Each row has a name. Each question is about the rows just above it. Places in a row count from 0.

[153 184 106 154 124] -> Z_104
[130 184 106 154 124] -> Z_300
[130 184 106 185 124] -> Z_124
[153 184 106 154 124] is in which row?	Z_104
Places of [184] in row Z_300:	1
Every place of [124] in Z_124:	4

[116 141 119 121 124 145 133 130 117 134] -> Z_340
[ 89 125 147 108 108 142 168 140 129 152] -> Z_701
[ 89 125 147 108 108 142 168 140 129 165] -> Z_663
[116 141 119 119 124 145 133 130 117 134] -> Z_561
Table of tags by key:
[134] -> Z_768
[135] -> Z_342
[119] -> Z_794
[152] -> Z_707
[118] -> Z_415
The tag of Z_561, keyed by place 9:	Z_768
Whose row is [ 89 125 147 108 108 142 168 140 129 165]?	Z_663
[116 141 119 119 124 145 133 130 117 134] is in which row?	Z_561

[143 114 127 118 139 110 117 137  96 128 109 152 188  92 136 151 144 173
 144 180 145 110 173] = Z_537
[145 109 116 127 126 121 129 120 118 145 118 120 182 130 116 145 116 135
 133 115 109 115 169] = Z_133
[125 138 109 106 120 123 129 157 125 116 137 101 125 108 155 132 135 127
 125 137 123 106 128] = Z_396
[107 109 181 127 134 142 164 133 181 118 181 160 113 110 166  91 125 104
 164 177 141 150  99] = Z_450
[134 160 154 122 118 108 143 120 134 171 142 109 135 138 117 131 106 136
 135 143 107 119 134] = Z_385
[116 124 110 114 134 110 137 139 135 120 142 122 125 112 157 134 134 131
 141 140 136 133 126] = Z_935
At which places does Z_935 hold [142]?	10
At which places does Z_396 hold [125]?	0 8 12 18
key -> tag
[134] -> Z_276
[132] -> Z_440
[133] -> Z_922
[157] -> Z_752
[91] -> Z_705
[90] -> Z_56
Join Z_935 by its entry at place 15:	Z_276
Every place of [181] in Z_450:	2 8 10
Where do [107 109 181 127 134 142 164 133 181 118 181 160 113 110 166  91 125 104
 164 177 141 150  99] appear?	Z_450

[131 133 121 129 128 130 127 134 136 139 130 131 128 118 121 136 123 125
 118 132 123 124 125 123 119 119 124] : Z_90
[128 128 126 128 128 128 128 129 130 129 128 129 128 127 127 129 126 127
 127 129 127 126 127 126 126 128 127] : Z_150
[134 139 121 127 127 133 126 123 140 149 139 123 124 111 116 141 122 122
 108 134 118 128 130 123 113 109 123] : Z_641
[122 140 121 125 126 133 127 136 126 151 131 126 122 122 115 142 123 122
 106 134 122 129 130 126 111 107 123] : Z_535
[128 129 133 126 128 128 127 125 125 131 132 126 130 131 127 126 133 132
 128 126 133 134 131 134 130 126 129] : Z_159
[130 143 146 125 128 130 126 118 126 143 153 133 130 130 113 127 142 140
 120 119 139 146 139 157 126 126 127] : Z_766
[133 139 121 126 127 133 126 136 140 149 131 127 124 111 115 141 123 123
 109 134 119 128 129 123 113 110 124] : Z_27
[137 163 160 130 124 135 129 115 131 141 174 151 126 127  99 128 146 148
 108 112 128 151 143 183 130 123 124] : Z_383
[130 140 143 124 129 130 125 119 125 141 148 130 131 131 115 127 141 139
 122 120 140 146 138 152 131 119 127] : Z_260
[128 130 133 126 122 129 127 125 124 131 132 126 130 130 127 126 134 131
 129 126 133 135 131 134 131 126 130] : Z_924
[128 128 126 129 128 128 128 129 130 130 128 129 128 126 128 130 126 127
 126 129 126 126 128 125 126 128 127] : Z_848
Places of [126] in row Z_535:	4 8 11 23
Places of [126] in row Z_766:	6 8 24 25
Places of [123] in row Z_641:	7 11 23 26

[127 131 164 179] : Z_999
[129 176 168 131] : Z_674
[158 185 135 130] : Z_172
key -> tag
[184] -> Z_281
[176] -> Z_888
[175] -> Z_614
[130] -> Z_581
[185] -> Z_204
The tag of Z_172, keyed by place 1:	Z_204
The row with [129 176 168 131] is	Z_674
Where do [127 131 164 179] appear?	Z_999

[ 78 120  78 118 143  78 127  78] = Z_114
[105 120 118 118 143  78 127 116] = Z_956
[118 123 130 136 129 115 125 111] = Z_330
[110 129 119 106 138  93 138 120] = Z_825
[126 121 126 136 133 117 137 128] = Z_458
At which places does Z_330 hold [123]?	1
Table of tags by key:
[78] -> Z_646
[115] -> Z_424
[117] -> Z_562
[118] -> Z_466
[116] -> Z_654
[121] -> Z_430
The tag of Z_458, keyed by place 5:	Z_562
Places of [78] in row Z_114:	0 2 5 7
Whose row is [118 123 130 136 129 115 125 111]?	Z_330
[110 129 119 106 138  93 138 120] is in which row?	Z_825
At which places does Z_825 hold [138]?	4 6

[160 131 132 117 139 159 119 129 140 124 126 103 166 132 166 149 126 134
 150 140 140  91 150 101 111] : Z_835
[128 139 145 116 144 140 120  96 118 140 148 148 148 119 148 143 119 119
 121 101 103 114 134 127 113] : Z_478
[ 97 137 124  95 116 111 147  88 105 123 133 149  92  95 104 105 134  95
  86  94  96 150 117 151 133] : Z_151
[124 150 149 117 146 143 129  85 116 144 145 147 122 112 147 141 142 111
 111  95  97 129 139 108 121] : Z_301
[109 130 109 109 101 150 154 127 107 125 101 152 142 105 113 107 154 109
 118 107 123 143 143 116 107] : Z_567
tags:
[143] -> Z_370
[154] -> Z_824
[150] -> Z_9
[109] -> Z_744
Look up the entry of Z_567 at place 22 in the table:	Z_370
Every place of [148] in Z_478:	10 11 12 14
Every place of [107] in Z_567:	8 15 19 24
At which places does Z_151 hold [95]?	3 13 17

[129 126 125 124 138 115 127 120 135 119 131 122 125 116 140 128 136 133]  Z_547
[125 134 132 119 141 131 117 127 138 132 117 129 115 131 125 128 120 132]  Z_644
[137 132 134 123 121 149  94 150  98 141 144 138 112 125 135 135 119 138]  Z_620
[124 116 126 140 129 109 118 125 121 130 134 126 129 133 128 137 119 136]  Z_751
[125 139 135 135 112 167 123 132 104 139 110 135 141 144 110 131 113 124]  Z_737
[117 101 123 151 129  81 104 121 112 134 141 125 130 144 128 146 110 144]  Z_191
[139 128 128 132 122 126 130 130 123 133 136 133 126 131 140 124 132 134]  Z_631
[123 119 123 123 131 122 135 130 135 135 124 127 136 135 123 125 129 121]  Z_434
tags:
[105] -> Z_156
[123] -> Z_669
[118] -> Z_109
[93] -> Z_877
[129] -> Z_592
[130] -> Z_990
[94] -> Z_610
[104] -> Z_379
[146] -> Z_536
[117] -> Z_907
Look up the entry of Z_191 at place 6 in the table:	Z_379
At which places does Z_737 hold [139]?	1 9
At which places does Z_434 hold [135]?	6 8 9 13
At which places does Z_644 hold [131]?	5 13

[107 130 173  98]  Z_122
[107 130 172  95]  Z_887
[116 116 147 116]  Z_693
[120 113 120 121]  Z_756
[107 130 174 115]  Z_139
[121 118 150 110]  Z_168
[121 121 148 110]  Z_855
[111 167 167 110]  Z_954
[100 152 160  91]  Z_436
At which places does Z_693 hold [116]?	0 1 3
Every place of [111] in Z_954:	0
Every place of [121] in Z_855:	0 1
At which places does Z_756 hold [120]?	0 2

[146 119 112 140  95 123 142 123 105 118 100 117 105 133 105 105 123 139
 133 113  77 136  94 125 133] -> Z_961
[131 140 133 157 121 103 135 123 116 127 116 118 136 151 111  89 142 124
 114 119  96 143  99 134 122] -> Z_546
[105 142 151 160 187 103 118 111 152 170 173 145 156 162 127 114 153 133
 103 135 185 126 145 133 113] -> Z_788
Table of tags by key:
[127] -> Z_972
[106] -> Z_423
[105] -> Z_302
[112] -> Z_170
[123] -> Z_593
[111] -> Z_675
Look up the entry of Z_961 at place 14 in the table:	Z_302
Every place of [112] in Z_961:	2
The row with [131 140 133 157 121 103 135 123 116 127 116 118 136 151 111  89 142 124
 114 119  96 143  99 134 122] is	Z_546
Every place of [123] in Z_961:	5 7 16

[141 126 133  82 142  92 150 144 127 125  95 115] -> Z_987
[141 126  89 118 171 145 143 126 127 124 153  90] -> Z_317
[147 160 144 118 148 144 141 144 122 115 144 115] -> Z_54
[105 126 133  84 172 119 148 151 127 115 133 136] -> Z_979
[154 127 136 158 144 144 144  83 127 121 154 115] -> Z_274
[103 116 106 111 142  78 135 137 128 163 144 109] -> Z_814
[148 153 165 118 108 154 165 139 123 124 144 115] -> Z_118
[141 126 133 124 101 136 145 122 112 124 145  74] -> Z_242
[ 97 126 133 115 163 117 110 173 127 124 122 152] -> Z_310
[141 138  89 113 115 136 144 113 136 138 144 114] -> Z_447
Every place of [113] in Z_447:	3 7
At which places does Z_54 hold [144]?	2 5 7 10
Table of tags by key:
[141] -> Z_360
[114] -> Z_859
[115] -> Z_331
Look up the entry of Z_447 at place 11 in the table:	Z_859
The row with [148 153 165 118 108 154 165 139 123 124 144 115] is	Z_118
Whose row is [154 127 136 158 144 144 144  83 127 121 154 115]?	Z_274
The row with [105 126 133  84 172 119 148 151 127 115 133 136] is	Z_979
At which places does Z_274 hold [144]?	4 5 6

[107 110 127 149 139 140 131 138 116 146 127 106 135 134 137 144 138 113
 119 132 140 132 120 111] = Z_695
[112 121 114 122 123 142 122 116 118 110 105 132 148 129 108 120 118 116
 132 145 130  99 114 130] = Z_832
[103 124 103 107 129 113 158 149 110 131 166 163 117 147 104 131 104 167
 110 102 133 122 164 167] = Z_497
[118 112 132 158 158 129 120 123 111 150 118 119 136 141 145 129 108 129
 129 139 124 129 113 117] = Z_653
[104 117 104 125 125 138 114 123 117 114  98 126 154 133 112 117 124 106
 136 154 131 104 106 106] = Z_127
Every place of [104] in Z_127:	0 2 21
Table of tags by key:
[136] -> Z_132
[140] -> Z_494
[119] -> Z_381
[120] -> Z_13
[145] -> Z_782
[139] -> Z_988
[137] -> Z_247
The tag of Z_695, keyed by place 14:	Z_247
Every place of [129] in Z_653:	5 15 17 18 21
The row with [104 117 104 125 125 138 114 123 117 114  98 126 154 133 112 117 124 106
 136 154 131 104 106 106] is	Z_127
Whose row is [112 121 114 122 123 142 122 116 118 110 105 132 148 129 108 120 118 116
 132 145 130  99 114 130]?	Z_832

[101  75  86 109 128  75 129]  Z_684
[110 103 104 132 110 124 109]  Z_193
[138 122 119 113 162 151 142]  Z_221
[110 103 105 132 110 124 108]  Z_386
[142 107  86 109 107  75 129]  Z_237
[116 100 104 137  86  95 110]  Z_68
Table of tags by key:
[104] -> Z_666
[122] -> Z_149
[151] -> Z_721
[103] -> Z_728
[123] -> Z_492
Join Z_221 by its entry at place 1:	Z_149
At which places does Z_684 hold [101]?	0
At which places does Z_237 hold [109]?	3
Whose row is [110 103 105 132 110 124 108]?	Z_386

[137 137 124 123 137 134 113 144 126 105 126 107 121 129 157 120 118 126
 132 144 114 117 126 133 128 108 158 128 120 132 104 127 135 125 137 129
 126 113 118 144 167 106] -> Z_730
[132 115 131 160 155 115 118 106 144 121 139 148 124 134  88 115 111 147
 138 143 108 143 122 130 166 122 113 130 130 136 153 135 147 127 145 146
 125 123 130 143 141 133] -> Z_101
[121 124 126 128 161 113 138 113 118 116 140 134 134 157 108 126 109 143
 132 147 120 123 131 122 108 110 124 105 116  91 117 118 162 137 137 138
 128 126 133 133 119 118] -> Z_288
[139 133 116 159 116 152 105 125 126 139 126 187 126 137 154 140 124 122
 118 145 146 157 120 120 105 121 122  96 123 134 120 133 138 131 129 138
 129 134 128 127 145 129] -> Z_438
[117 151 108 131 139 112 134 175 133 135 142 130 115 128 133 113 123 133
 127 110 121 130 131 136 128 114 125  98 130 140 132 130 128 120 136 133
 132 127 127 131 118 139] -> Z_343
[127 128 109 112 125 169 141 103 116 111 142 147 138 146 126 121 112  93
 121 116 120 126 133 117 173 126 126 159 138 118 130 112 115 157 116 133
 114 136 132 132 126 118] -> Z_947
tags:
[137] -> Z_177
[136] -> Z_63
[145] -> Z_586
[129] -> Z_61
[135] -> Z_408
[116] -> Z_655
Look up the entry of Z_101 at place 34 in the table:	Z_586
Places of [146] in row Z_438:	20
Where do [132 115 131 160 155 115 118 106 144 121 139 148 124 134  88 115 111 147
 138 143 108 143 122 130 166 122 113 130 130 136 153 135 147 127 145 146
 125 123 130 143 141 133] appear?	Z_101
Whose row is [127 128 109 112 125 169 141 103 116 111 142 147 138 146 126 121 112  93
 121 116 120 126 133 117 173 126 126 159 138 118 130 112 115 157 116 133
 114 136 132 132 126 118]?	Z_947

[146  95 134  95  95 135  95 134 139 136  95 136  95 136] -> Z_872
[155 103 113 105  99  96 137 164 186 165 167 162 133 110] -> Z_315
[147  87  92  99 112 108 124 137 139 162 138 158 111 102] -> Z_391
[135 113 157 179 149 165  78 107 110  97  94 105 114 168] -> Z_575
[153 131  72 111  97  95 142 142 151 150 133 157 103  93] -> Z_179
tags:
[97] -> Z_830
[78] -> Z_183
[137] -> Z_915
[77] -> Z_53
[79] -> Z_776
[96] -> Z_319
Join Z_575 by its entry at place 6:	Z_183
Places of [95] in row Z_872:	1 3 4 6 10 12
Whose row is [147  87  92  99 112 108 124 137 139 162 138 158 111 102]?	Z_391
At which places does Z_315 hold [155]?	0
At which places does Z_872 hold [136]?	9 11 13

